One turn moves each row of this set onto another row. After a few examples, where does it send each row asked below?
zeral: [ -7  -6 -12  -2   5  -7 -30   1  20  -6   3   8 -16  15 -15  15  21  -8
   6   2   2  -2 -33   8  21  -7 -20  30  -6  35]
nup: [  3   3   0 -11   9  -9  -4  -3   4 -13 -21 -24  -1  16  -2  17  12  -5
  17  20  15  30  -9  19  13   3 -31  -2  -4  24]
bis: [ 17  -6 -24  10 -21   6  -4 -15  20  -2   3   2  12   8 -10  13  31  17
 -13 -27   3 -14 -15   5   5  -3 -14   1   7  13]
Rugep: [-12  -1   2  -9   9  -5 -11 -10   5 -12 -21 -10 -10  12  18  11   6  14
   6   5  24  30  14  23 -10  -5 -36   3 -25  -2]
Dun: [ -7 -23  -6 -20  -2 -10  14  -7  10  25   7  22 -35   9   1 -13 -11   9
  23 -17 -14  -2  -4   9 -14   0 -12  35  31  10]
dilun: [  5 -19 -10 -32  -7   2  13  -2  18  24  11  23 -24   6   3 -16  -1  27
  12 -15  -6 -16   3   2  -5   9 -11  32  27   5]
kemar: [ 14  -2   9  -4   1   4 -11 -25  28  -9  -1  33 -21  16  -2 -10  -6   4
   9 -35   4  -3   3  13   6   6 -52   8  35   6]
Kapup: [  6  -4  -5  -6   7  -6  -3  -7  14 -10 -23   8   6 -26  14   7 -15  17
   4 -16  -7  32   0  15 -13 -19 -13  15 -14 -17]
Lun: [ -8 -24  -4 -19  -5  -8   6  -7  13  23  10  24 -35  11   4 -14 -10  17
  14 -16 -13  -9  -5  12 -13   1 -13  40  27   8]
Noto: [  8 -17 -12 -34  -4  -1  19  -5  14  26   7  21 -21   4   0 -15  -3  20
  20 -15  -8  -9   4   0  -5   9 -10  28  31   7]
pifam: [ -6   0   4  -7   3  -6 -19  -4   9 -17 -15 -19  -8  26   4  14  18   5
   0  21  21  23  -8  20  13   5 -37   8 -12  22]
kile: [  7   7   8  -9   2  -2 -18   4  16 -24  -9 -13   3   9   5  17  19  14
  -7  15  18  14 -17  26  18  10 -25  11 -12  16]
sifim: [ -1 -19  -6 -21  -1  -9  16  -4  14  24   8  24 -29   1   1 -12 -12  12
  22 -17 -16  -3  -8  13 -11   2  -4  36  32   8]
fad: [ -4 -10  -1  -2   0  -4 -17  -9  16 -13 -18   9  -3 -13  18   4 -11  24
  -7 -15  -1  25   3  13 -15 -19 -22  22 -22 -19]
maf: [ 20   0   8  -8   7   2  -1 -26  27  -7  -5  30 -16   9  -4  -8  -9  -2
  20 -35  -2   3   2  14   8   6 -47   2  40   9]
safa: [-13 -14  -6  -1   1  -8 -14 -16   8  -6 -26   2  -9   0  15   4 -12  14
   3 -11  -1  34  10   9 -21 -23 -29  17 -19 -14]
vekot: [ -9  -8 -16  -6   9 -12 -23  -4  13  -1  -3   2 -17  20 -19  14  18 -17
  20   5   0   6 -28   4  18 -10 -22  23  -1  40]
Tad: [ 22   1  10  -6   3   5  -5 -22  30 -11   0  35 -15   6  -2  -9  -6   2
  12 -36   1  -3  -2  16   8   8 -45   6  38   5]
tos: [ 15  11   5 -13  10  -5  -1   4  11 -20 -15 -16  10  -1   0  19  15   4
   9  15  12  23 -17  27  19  10 -18   1  -4  21]
vofos: [ 23  -4 -28   7 -12   1  12 -16  14   5  -5  -5  15   2 -17  15  27   5
   6 -26  -4  -3 -14   3   5  -7 -10  -9  17  18]
Lan: [ -3 -22 -11 -31  -7   0  10  -7  15  26  10  20 -29  16   2 -18   0  23
  14 -13  -5 -12   7   0  -8   7 -18  32  27   7]
zas: [  0 -21 -14 -34  -3  -3  18  -9  12  29   6  17 -27  14   0 -17  -3  17
  23 -14  -6  -7   7  -1  -9   7 -16  27  31   9]
Vuvo: [  9 -11 -31  11 -16  -4   5 -25   7  11  -9 -12   3  23 -17  12  26  -2
  11 -22   0   3  -5  -3   0 -13 -26 -10  16  21]
Zafa: [ -2  -9  -9  -5   8 -11   0 -13   6  -5 -28   0  -2 -12  12   7 -16   6
  15 -13  -7  40   7  10 -17 -25 -21   9 -11 -13]
bip: [  3 -15 -26  14 -24   2 -12 -22  14   5   0  -5  -2  28 -11  11  31  10
 -10 -21   7  -8  -6  -2  -1  -8 -31   0   7  18]
zes: [ 10  10   4 -15  16  -2   1  -3   9 -17 -19  -5   5 -14  15  17   4  14
  10   0  17  28   3  32  -4   0 -15  -1 -20  -5]
rebil: [  0   5   8 -11   8   0 -13  -3  14 -20 -14  -3  -3  -2  20  12   7  25
  -5   1  22  21   5  29  -6   1 -23   8 -28  -7]
fada: [  3   0 -12  -5  12  -6 -22   6  23  -8   2  10  -7   1 -17  17  19  -9
  11   0  -3  -1 -37  11  24  -5  -9  27  -3  36]
fas: [ 13  -3   7  -6   3   1  -6 -28  26  -6  -5  29 -22  18  -5  -9  -9  -3
  17 -33   1   4   4  12   4   4 -54   4  38   8]
sunu: [ -3 -21  -3 -20  -3  -7   9  -3  17  20  13  28 -31   2   4 -12 -10  17
  13 -19 -14 -10  -9  15 -12   3  -6  38  29   8]
dovev: [  2  -1 -17  -8  13 -13 -13   0  16  -3  -4   1  -8   5 -21  17  16 -19
  22   2  -6   8 -33   8  21  -8 -12  19   2  40]
zoluv: [  0   4   1 -14  17  -7   3 -10   4 -10 -26 -12  -3   2  12  14   1   5
  19   3  16  38  12  24  -6  -7 -27  -5 -18   0]

rebil -> Rugep
Dun -> sifim
Where do these go?
maf -> Tad
dovev -> fada
kile -> pifam
bis -> bip
zas -> Noto
safa -> Zafa

